Each path is a new rotation, seen through one point. The rows after it are directions, each followed by how far the rotation turns it, in degrees a step (0 if it stays put).
Each turn is a multiple of 5 degrees from 10 to 175, or 0.
Each row of a path follows its step; steps can be skipped.
path 1
step 0:  .00 -.48 -.02  .00  .06 -.07 -.07  .02  .00  .03  .20 -.22 -.20 -.06  .03  .00 -.04  .00 -.24 -.16 -.24  .14 -.24  .14 -.02  .19  .11  .06  .15 -.15  .07 -.24 -.29  .03 -.16  .23  .07  .09  .00  .24  .03  .11  .05 -.03
step 1:  .19  .24 -.08  .07  .05 -.14  .01  .05  .02  .35 -.12 -.03  .14 -.35 -.21 -.07  .03  .34  .04 -.18  .14 -.14  .17 -.17 -.10  .09  .05 -.12 -.03 -.27  .24  .09  .08 -.13 -.07  .08 -.09  .02  .00 -.09  .00 -.21 -.25  .07
step 2: -.06 -.26  .13  .04 -.04  .09 -.04  .07  .18 -.11  .15  .19 -.11  .08  .00 -.19 -.04 -.01  .24 -.10  .10 -.05 -.13 -.12  .10 -.10 -.32 -.02  .00  .16  .28 -.01 -.09  .21 -.32 -.02  .13 -.02  .23  .12 -.24  .02  .21  .27
step 3:  .04 -.05 -.03  .12 -.19  .04 -.30 -.12 -.14  .21  .33 -.29  .11  .00 -.03  .01  .11  .19  .10  .18 -.04  .23  .12  .06 -.04  .03 -.11  .03 -.04  .10 -.20  .09 -.28 -.27 -.09 -.05 -.19 -.03 -.28 -.01  .00 -.17 -.21  .01
step 4:  .19  .22  .00  .04  .15 -.04  .19  .02  .06 -.04 -.22 -.21 -.12  .06 -.08 -.14  .11 -.05  .01 -.11 -.02 -.11 -.14 -.30  .26  .29  .00  .06  .02  .26  .17  .00 -.03  .00  .09 -.28  .20  .37 -.11  .11 -.19 -.05  .09  .03
step 5: -.28  .03  .06 -.18 -.04  .09 -.04  .05 -.02  .27 -.13 -.19  .27 -.16 -.11  .07  .19  .00  .27  .17 -.08  .08 -.03  .17 -.11 -.19  .03  .14  .03  .16 -.14 -.13  .05  .16 -.20  .14 -.27  .16  .10  .00  .03  .18  .22  .30
step 6:  .03  .03  .07 -.04 -.16  .11  .21 -.17  .04  .00  .04  .03 -.01  .49 -.29 -.12 -.03 -.10  .14  .07  .14 -.26  .17  .08 -.03 -.10  .06  .14 -.21 -.13 -.04  .09  .07 -.18  .08  .05  .28  .10 -.33  .05 -.06 -.19 -.06 -.05
step 7: -.08 -.01 -.02  .00  .08  .09 -.07  .09  .05  .10 -.40 -.04 -.33 -.04  .24  .09 -.25 -.14 -.04  .33  .03  .05 -.03  .03  .04  .12 -.09 -.08  .08  .14 -.06  .25 -.16  .15  .07  .05 -.31  .00 -.18  .07  .02 -.03  .37 -.07
step 8:  .05  .06 -.23 -.15 -.06  .08  .05 -.32 -.35 -.02  .05 -.06  .12  .05 -.09  .08 -.01 -.17 -.10  .10 -.11 -.04 -.06 -.01 -.01  .24  .05  .29  .26 -.19 -.04 -.13  .38  .16 -.06  .22  .06 -.05 -.12 -.08 -.12  .09 -.22  .11
Directions:
 .07 -.03 -.09 -.03 -.06 -.01 -.02 -.03  .02  .01  .06  .01 -.02 -.13  .01  .01  .00  .03  .06 -.09  .00 -.06  .07 -.06  .07  .00 -.04  .02  .01 -.03 -.05  .01 -.08  .03 -.02 -.04  .04 -.05  .01  .02 -.01  .06  .02 -.02 => 40
 .01  .01  .03 -.08 -.01 -.08  .02 -.13 -.02  .01  .01  .07  .03 -.01  .00 -.08  .07 -.03 -.04  .01  .09 -.02 -.05 -.04  .03  .00 -.01 -.01  .02  .00  .01  .03  .07 -.03  .00  .00  .11  .02 -.03  .04 -.04 -.03 -.02 -.05 => 160
 .00 -.02  .11 -.08 -.02 -.03  .04  .01 -.05  .02  .06 -.02  .06  .03  .02  .04 -.06  .02  .04 -.02 -.11  .01 -.05  .04  .02 -.01 -.11  .03 -.03 -.05 -.01  .07 -.05 -.02  .07  .04  .05  .02  .01 -.02  .02  .01 -.02  .00 => 120
 .02  .00  .01 -.01 -.04  .00 -.08 -.06  .04  .06  .01  .00  .05  .05  .00  .02  .03 -.06  .02 -.03 -.07  .02  .02 -.03 -.11  .07  .01  .05 -.08  .02  .02 -.10 -.01 -.03 -.04  .05  .01 -.07 -.02  .00 -.02  .04 -.01 -.10 => 135
path 2
step 0: -.13  .08  .03 -.05 -.17 -.10 -.14 -.10 -.07  .02  .25 -.07  .12  .07  .15  .18 -.23  .06 -.08 -.18 -.25 -.04 -.19 -.38 -.18 -.04 -.20 -.03  .02  .14  .00 -.16 -.04  .05 -.15  .01  .10  .01  .11 -.18  .01 -.23  .17  .22
step 1: -.15  .02  .01  .10 -.12  .05  .03  .23 -.28 -.02  .15 -.24 -.18 -.27 -.04 -.01 -.06  .09 -.15 -.25  .17  .13 -.06 -.33 -.06  .09  .10 -.13  .12  .28  .11 -.02  .01  .19  .10  .02  .08 -.06 -.08 -.11 -.10 -.21 -.03  .12
step 2: -.19 -.15 -.08 -.12 -.19  .12 -.24 -.04 -.21  .09 -.24 -.25 -.06 -.22  .02 -.11 -.09 -.15  .17 -.18 -.20  .17  .21 -.19 -.16 -.02 -.04  .02  .05  .19  .26  .08  .00 -.01  .07 -.14  .05  .02 -.02  .10  .22 -.12 -.07 -.02
step 3: -.05 -.06  .04 -.05 -.09  .07 -.04 -.30 -.12 -.09  .03 -.02  .28 -.21  .12  .05 -.01  .15 -.30 -.12 -.31  .18  .33 -.22 -.11 -.06 -.07  .09  .09  .10  .07  .11 -.04  .01  .11 -.27 -.01  .00  .11 -.13 -.17  .00  .17  .07
step 4: -.04  .19  .01  .37 -.08  .03  .02 -.29 -.05  .07  .10 -.11 -.06  .00 -.10  .15 -.22 -.10 -.12 -.17  .06  .10 -.05 -.37  .01 -.13 -.15  .04  .32  .11  .12  .08 -.18  .12  .06 -.09  .01  .02  .24 -.16 -.02 -.02 -.09  .01
step 5: -.25 -.16  .05  .22 -.20  .06 -.07 -.08 -.08  .14  .05 -.07 -.27 -.18 -.05  .05  .09  .04  .12 -.08 -.14  .09 -.09 -.15 -.15 -.13  .01 -.07 -.18  .22  .16 -.07 -.04  .10  .26  .15  .05 -.04  .35 -.23  .10 -.14  .15  .07
step 6: -.17 -.27  .11 -.10 -.11  .06  .00 -.10 -.29  .16 -.18 -.29 -.03  .12  .18 -.05 -.26  .09 -.22 -.11 -.22  .05  .04 -.27 -.03  .10  .09 -.07 -.07  .22 -.15 -.11 -.06 -.05  .00 -.04  .13  .00  .17 -.03  .02 -.10  .05  .23
step 7:  .05  .03 -.01  .05 -.13  .05  .05  .20 -.12  .00 -.24 -.19  .20 -.35 -.06  .08 -.17  .04 -.18 -.16  .04  .27  .01 -.35 -.16  .09  .13 -.05  .15 -.04  .01  .15  .05  .15  .01 -.16  .12 -.07  .28 -.05  .03  .09  .02  .09
step 8: -.15 -.01 -.10  .08 -.14 -.10 -.15 -.11  .13  .16 -.02  .01  .13 -.15  .27  .08 -.19 -.12  .22 -.24  .01  .05  .00 -.42 -.29 -.17 -.16  .14  .04  .06  .19  .03  .17  .03  .15 -.15  .01  .04  .13 -.03  .07 -.05  .10  .09
Directions:
 .01  .03 -.07 -.10  .01 -.03  .00  .12  .02 -.02  .05  .03  .05 -.02  .04  .01 -.07 -.02  .01 -.04  .06 -.01 -.05 -.06 -.06  .04  .00 -.06 -.04  .02  .04 -.02  .08 -.03 -.04 -.01  .02 -.02 -.06  .03  .04  .01  .04  .07 => 45
-.04  .04  .04 -.05  .01  .02  .07 -.04 -.12  .00  .03  .07  .07 -.02 -.09 -.04 -.02  .00  .02  .00 -.03 -.02  .00  .00 -.01  .05 -.04  .01 -.06 -.03 -.03 -.02  .02 -.06  .04  .00 -.03  .08  .08  .09  .00 -.07 -.02  .01 => 110
-.03  .03 -.14  .03  .07  .02  .04 -.06  .00 -.03  .03  .06  .02  .01  .05 -.01  .00 -.04 -.01  .03  .00 -.02  .03  .01  .05 -.04 -.02  .04  .03 -.01  .12  .08  .03 -.06  .02 -.05 -.04  .00  .06 -.02 -.02  .07  .02  .02 => 70
-.02  .03  .00 -.01  .00 -.05 -.02 -.07  .02  .05 -.06 -.05 -.03  .14  .05 -.02 -.11 -.08  .07 -.04  .00 -.05  .01 -.04  .03  .01 -.04  .03  .05  .00 -.01 -.02 -.03 -.03 -.04 -.02  .01  .04 -.03  .05  .05 -.03 -.06  .01 => 175
 .03 -.04  .00 -.02  .03  .07  .04  .08 -.02 -.02  .00 -.05 -.09 -.01 -.01 -.03  .04  .04  .09  .00 -.02 -.07 -.04 -.05  .06  .05 -.05  .05  .00  .06  .03 -.01 -.08 -.04 -.05  .05 -.01  .07  .03 -.04 -.04  .01  .04  .07 => 80
 .13 -.01  .04 -.01 -.02  .05 -.01 -.02  .09 -.05 -.09  .08  .02  .00 -.05 -.02 -.04  .02  .02  .00  .00  .03  .04 -.05 -.10 -.01 -.08  .05  .04  .03 -.03  .05  .01 -.02  .03 -.04 -.03  .00 -.01  .05 -.05  .04  .03  .02 => 80
-.01 -.01 -.01 -.05 -.01 -.08  .00  .04 -.06  .08  .00 -.01 -.06  .03 -.06  .01  .01  .01  .07  .00 -.06  .00  .02  .00 -.06 -.01 -.08 -.09  .02 -.10  .07  .03  .00  .04  .00  .00  .00 -.04  .02  .01 -.07  .09  .01 -.04 => 130
